Families of rows that turns and mirrors carry onto each other, the same ones carrying the whole set onto itself: the rest of each named row's family, in list order
4 families of 8 rows
bude: [-0.32  3.14  0.48  2.82 -0.60 -2.65 -1.74 -0.63 -0.75 -3.42 -2.16]
dufu: [-0.85 -3.42  0.47 -1.54  1.03 -1.32  0.88  1.63  0.69  1.75 -2.76]
gulim: [ 0.44 -4.04  0.56 -0.49  0.75 -2.08 -0.26  0.70 -1.86  2.92 -2.31]
mos: [ 1.54  0.49  2.54 -0.92 -0.61 -0.58  2.51 -1.01 -2.58  0.87 -3.78]
fubam: [-0.13  0.64 -1.28  5.17  0.29  1.20 -1.29  0.95 -1.69 -1.52  4.70]
Kevo: [ 0.74 -0.28 -0.78  4.41 -0.58  0.19 -1.09  1.27 -2.39 -3.11  5.04]
Livol: [ 1.61  1.33  3.75 -0.84 -0.14  0.16  1.39 -2.24 -2.08  0.58 -2.82]
mazok: [-3.26  4.00 -1.12  2.49  0.07  1.42  0.57  0.80  1.71 -3.39  1.24]
Pere: [-1.67  1.97  1.25 -1.96  0.78  3.89  3.25  0.65  0.99  0.31 -0.05]
rel: [-3.07  2.32 -2.98  1.65  0.74  0.93 -1.43  1.29  2.39 -1.80  2.70]
Meve: [ 0.36 -3.80 -0.03 -1.76 -0.41 -1.51 -0.16  0.33 -0.41  2.49 -2.34]
vopad: [ 1.96 -3.71  1.43  0.06  0.87  2.61  1.74  1.12 -1.91  1.19  3.20]
pezig: [-3.63  3.09 -2.58  1.86  0.30  0.95 -0.93  1.80  1.74 -2.42  1.54]
Lela: [ 0.13  3.41  1.18  3.97 -0.53 -1.38 -2.33 -1.05 -1.30 -3.40 -1.42]
mubap: [ 1.45  1.59  2.72 -1.48  0.01 -1.10  1.70 -1.13 -1.44  0.02 -3.44]
Mada: [-2.56  3.26 -2.39  2.27  0.89  0.36 -0.69  1.23  2.29 -2.78  2.51]
susub: [ 2.24  0.15  4.12  0.31 -0.93  0.23  1.23 -0.63 -2.79  0.40 -2.69]
tutib: [-0.08 -1.87 -1.14  4.88 -0.08  0.69 -1.41  1.08 -0.90 -2.07  4.96]
godas: [ 0.12  2.00  2.15  5.04 -1.78 -1.85 -1.45 -0.31 -2.31 -2.87 -1.09]
zita: [-0.80  0.81  0.03 -3.09  1.02  3.04  3.02  0.27  1.28  0.97  0.65]
Ran: [-0.14 -4.63  0.19 -1.06  1.70 -1.67  0.64  0.17 -0.41  2.28 -1.77]
bevat: [ 0.27  3.35  0.36  4.32 -0.39 -3.15 -1.71  0.15 -1.54 -2.83 -1.95]
tidi: [ 2.21 -2.27  1.93 -0.38  0.10  2.09  2.56  0.50 -2.85  1.01  3.55]
tum: [-2.08  0.25 -0.45 -3.13  1.13  2.80  1.64  0.69  2.09  2.06  1.42]
Sor: [ 1.89 -0.67  1.37  0.61  0.81  3.22  2.74  0.26 -3.25  0.80  3.41]
mol: [ 0.92  0.92 -1.22  4.89  0.26  1.17 -0.15  0.49 -2.29 -2.45  4.41]
vele: [-2.45 -1.56 -2.10  2.83  0.27 -3.84 -2.28  1.56  1.43 -1.97 -1.19]
Solug: [-0.85 -2.51 -1.64  4.12  0.27 -3.46 -3.28  0.72 -1.17 -0.80 -0.76]
Kebo: [-1.21 -1.22 -1.56  3.18 -0.16 -3.80 -3.60  1.06  0.67 -0.97 -0.44]
duro: [-2.46  1.12 -0.27 -3.23  0.47  2.78  2.55  1.23  0.33  1.46  0.32]
tuf: [-1.73 -2.47 -2.31  3.75  1.52 -3.24 -3.02  1.05  0.14 -1.35 -0.59]
vos: [ 1.47 -2.11  0.81  0.22  0.80  3.55  2.34 -0.64 -2.53  2.19  2.97]

Which other rows belong to the same family as tidi? Kevo, Livol, pezig, Lela, Ran, duro, tuf
Which other rows belong to the same family as mazok? dufu, Pere, vopad, susub, tutib, godas, vele
Which other rows belong to the same family as fubam? mos, Meve, Mada, zita, bevat, Kebo, vos

Families of rows that turns and mirrors carry onto each other, the same ones carrying the whole set onto itself: the rest of each named row's family, in list order
9 families of 4 rows
Nitur: [ 2.32 -3.82 -0.58  0.14 -1.55  0.15  1.18 -0.66  3.04 -1.76 -1.82 -0.94
  2.17 -1.52]
gol: [ 1.67  3.43 -2.31 -1.87  3.68 -1.70  6.98 -1.79 -1.62  1.33 -1.47  1.01
 -0.56  0.79]
Tebiz: [ 2.01  3.58 -1.35 -0.42  4.54  0.84  4.84 -0.84 -0.79  4.26 -4.04  2.85
 -0.37  1.79]
Zele: [ 1.62  1.92 -2.02 -3.04  2.00 -0.54  6.06 -1.57  0.10  1.80 -0.69  5.35
 -0.28  3.77]
rogo: [-1.36 -2.10 -1.00  0.43 -0.52 -0.09 -1.90 -0.66  2.64 -1.03  0.59 -0.61
 -2.49  0.26]
mima: [ 1.41  3.77 -1.13  0.11  1.63 -1.18  0.36 -1.58  5.03 -1.06 -2.26  2.30
 -2.85  3.20]
nobi: [ 0.42  3.20  1.39 -1.55  0.33 -1.58  2.40  1.48  2.12  1.06 -0.29  2.36
 -3.02  3.69]
Voguf: [ 0.62  0.43  0.68 -1.36 -1.43  2.35  1.38  0.00  2.79 -0.64  0.41  4.43
 -3.40  2.81]
kan: [ 3.62 -2.07 -2.28 -0.91  1.28 -1.26  5.40 -2.08  0.62 -0.44 -2.89 -0.59
  3.97 -1.85]
Duk: [ 0.77 -3.66 -3.49  1.18  3.31 -0.30  2.06 -2.26 -3.33  1.72 -2.77  0.56
  0.15 -2.40]
doni: [ 2.52 -1.02  0.02  0.59 -0.61  1.40 -2.57  0.56 -0.79 -0.20  0.82  0.07
  0.41 -1.79]
mam: [ 2.87 -0.26  2.21 -0.93 -1.87 -0.50  2.52  1.47  4.63 -0.57 -1.40  1.43
  1.14  1.53]
pimar: [ 1.06  0.62 -1.60 -0.54  4.58 -1.33  6.06 -1.14 -1.47  3.89 -1.40  4.47
  0.24  0.81]
zudu: [ 3.85  1.40  0.44 -1.86  0.73 -1.57  6.66  0.14  2.12  0.63 -2.45  1.75
  2.89  1.27]
Zese: [ 1.90 -2.89 -1.39  0.95 -0.37  2.31 -2.24 -3.72  0.39 -0.31 -3.00 -0.18
 -1.57 -1.72]
Giz: [ 1.69  1.23  2.37 -0.03 -0.73  2.25 -0.24 -1.69  4.50  1.12 -0.71  4.01
 -2.56  1.87]
Kuri: [ 2.80 -1.24 -4.02 -0.83  3.32 -1.04  2.68 -5.16 -2.43  2.42 -4.39  1.00
  1.53 -0.71]
ved: [ 2.69  2.52 -1.28 -1.54  3.35 -1.23  4.08 -0.88 -0.82  2.89  1.53  3.55
  3.22  0.14]
nopo: [ 1.22  0.47 -3.13  1.39  1.17 -0.12 -1.79 -3.32  4.02 -2.65 -2.66 -0.26
 -2.48  0.32]
sitor: [ 0.81 -3.70 -2.66 -0.30 -1.47  2.58 -1.04 -2.19 -0.84 -1.90 -1.45  0.40
 -2.23 -0.49]
bafuv: [ 0.99 -0.73 -4.13  1.44  4.62  2.59  2.60 -3.89 -1.43  2.34 -3.23  0.04
  0.70 -2.34]
Kegu: [ 0.24  1.61 -1.02 -4.05  2.09 -0.45  6.34 -3.07  3.33  3.11 -1.95  2.62
  0.21  2.89]
dagal: [-0.04 -1.93 -4.63  0.10  2.80 -0.20  2.75 -3.87 -1.33 -0.84 -0.50 -1.67
  0.17 -2.53]
lup: [ 2.79  2.72  2.14 -0.47  0.30  1.37  1.01  1.27  1.48  1.00  2.42  3.36
  0.13  0.46]
zuvek: [ 1.66 -2.32 -5.49 -1.92  2.34 -0.59  3.91 -3.67 -3.56  0.49 -2.63  1.40
  0.69  0.29]
Fek: [ 0.65  1.19  2.42  0.66  1.32  1.11  2.86  1.16  2.33  2.44  0.22  5.14
 -2.85  1.66]
nake: [ 0.71 -2.70 -1.29 -1.85 -1.36  2.29 -0.03 -2.52  1.10 -0.26 -4.03 -2.71
 -1.99 -0.83]
sikam: [ 0.32  0.97  1.69 -2.47 -1.45  3.13  2.47 -1.60  4.90  0.52 -1.47  1.15
 -3.05  1.63]
Pevop: [ 2.42  3.06 -0.55 -1.84  3.01 -1.04  4.84 -3.08  1.35  3.68 -2.13  5.18
  0.47  3.11]
poros: [ 0.38 -2.04 -4.05 -3.37  1.96 -1.13  3.74 -4.13 -0.62  2.17 -4.50 -1.21
  1.18  0.56]
Tutag: [ 1.93  1.19 -5.42  0.51  3.70 -1.37  1.45 -4.83  1.02 -1.72 -4.20 -0.71
 -0.76 -0.45]
lumur: [-0.87 -2.63 -1.82  2.26  1.75  2.90 -2.43 -1.79  2.53  1.63 -1.47  0.54
 -1.13 -0.69]
Biz: [ 0.22  1.80  1.20  0.53  1.55  1.34 -0.41  1.25  3.08  3.61 -2.09  3.60
 -2.10  3.34]
Sef: [ 2.74 -1.44 -3.18 -0.60  2.42 -1.11  0.45 -1.72 -3.14  1.52 -0.04  0.19
  3.52 -1.96]
Bip: [ 0.34 -3.35  0.41  2.14  0.07  2.26 -1.22  0.00  0.45  0.37 -1.04  1.28
 -3.11 -1.47]
mitu: [ 2.31  4.45 -3.62 -0.65  4.04 -2.55  3.62 -3.01  2.09 -0.14 -3.91  2.00
 -1.09  2.57]

Which other rows belong to the same family as poros? Kegu, nake, sikam
Which other rows belong to the same family as Sef? doni, ved, lup
Which other rows belong to the same family as mima? nopo, Tutag, mitu
Which other rows belong to the same family as lumur? Tebiz, bafuv, Biz
Which other rows belong to the same family as Duk? pimar, Fek, Bip
Which other rows belong to the same family as mam? Nitur, kan, zudu
Which other rows belong to the same family as sitor? Zele, Voguf, zuvek
Which other rows belong to the same family as nobi? gol, rogo, dagal

